[[137 114 124 110 136 133]
 [133 129 125 133 129 129]
 [136 113 126 100 125 129]]
The entry just left of 113 is 136
The 3rd entry on the diagonal from the top-right corner -> 100
The second entry on the diagonal from the top-right corner -> 129
The third entry in reading order is 124
Report the last entry, reading row by row.
A: 129
Report the largest entry in the last column.
A: 133
The top-left entry -> 137

[[129, 126, 123, 122, 127, 122, 128, 126, 124, 128, 125, 129],
 [152, 136, 147, 112, 153, 121, 130, 115, 134, 151, 114, 121]]
Give the entry just right of 115.
134
The 1st entry in reading order -> 129
The 2nd largest entry is 152
The entry just left of 115 is 130
The minimum -> 112
Give the largest entry in the last row.
153
Give the last entry, reading row by row.
121
Give the entry just right of 124.
128
Give the third entry from the end, reading row by row.
151
The entry in the top-right corner -> 129
The entry directly above the smallest entry is 122
Give the entry directly above 136.
126

Questions about the table below. Counting starts at 0.
1) Give the entry in row 1 and column 1.
2) Give the bottom entry of the column that holds the smallest entry.
3) Give the entry at row 0, column 0.
4) Give the entry in the bottom-right corner.
5) Give the entry in the bottom-left corner.
6) Give the entry at row 0, column 1.
7) Give the entry in row 0 and column 2.
8) Give the entry at row 2, column 1.
[[124 117 142 125 140 130 144 137 127 128]
 [132 118 129 137 124 125 132 113 127 124]
 [127 137 121 131 129 135 132 147 122 131]
 [136 115 136 130 127 134 132 139 130 131]
 [125 115 125 129 121 131 128 122 131 130]
 [124 128 120 125 119 126 118 130 132 123]
 [131 136 129 137 130 122 108 126 117 120]
 [127 124 136 125 118 130 128 119 118 130]
 [124 112 138 124 138 130 128 136 131 124]
 [123 131 128 126 130 114 120 150 128 131]
 [127 135 132 133 113 122 118 128 123 135]
 [128 139 133 124 128 135 139 118 134 124]
 [130 150 128 127 133 114 143 123 132 133]
 [126 142 129 136 128 130 120 135 125 123]]
1) 118
2) 120
3) 124
4) 123
5) 126
6) 117
7) 142
8) 137

Questions about the matrix below.
1) What is the fifth entry in reading order?
2) What is the 1st entry in reading order?
3) What is the entry just left of the largest entry?
((109, 129, 115, 122, 130, 125, 112, 112, 125, 136), (119, 136, 125, 130, 132, 131, 123, 124, 130, 140), (106, 123, 129, 135, 126, 126, 124, 119, 125, 123), (127, 131, 126, 127, 127, 129, 128, 128, 127, 128), (119, 135, 119, 122, 129, 130, 119, 122, 129, 135))
1) 130
2) 109
3) 130

[[131 126 136 125 136]
 [121 141 131 124 129]
 [124 130 131 124 116]
 [131 151 131 124 129]
 [127 145 131 124 129]
 [118 137 129 124 142]
 [131 131 142 135 128]
 [140 134 131 124 129]
 [141 151 146 133 129]
 [132 141 123 124 129]
 [131 139 131 124 127]
 [131 119 131 124 128]
 [138 125 131 119 129]
 [115 137 131 124 129]]
The largest entry in the first column is 141
Read off the top-right entry.
136
The last entry, reading row by row: 129
The second entry on the diagonal from the top-right corner -> 124
The top entry of the column that holds the smallest entry -> 131
The fifth entry from the end, reading row by row: 115
Read off the entry directly above 145.
151
Read off the third entry in reading order.
136
Read off the entry just right of 133.
129
The entry directly below 132 is 131
Read off the 3rd entry on the main diagonal.
131
Read off the largest entry in the last column.
142
The entry just right of 145 is 131
The second smallest entry -> 116
The entry directly above 139 -> 141
Read off the third smallest entry.
118
Read off the entry directly above 116.
129

Questions about the array below.
1) Find the smallest entry.
2) Find the entry just left of 157.
((125, 126, 140, 128, 131, 119, 125, 129, 127, 130, 140, 128, 151, 127, 146), (142, 129, 126, 128, 157, 129, 143, 122, 122, 113, 119, 128, 123, 129, 126), (124, 133, 126, 128, 152, 128, 143, 126, 142, 121, 118, 128, 125, 128, 124), (120, 131, 125, 128, 126, 130, 132, 132, 140, 135, 125, 128, 125, 128, 124), (136, 126, 131, 128, 128, 127, 132, 140, 120, 135, 131, 128, 135, 128, 133))
1) 113
2) 128
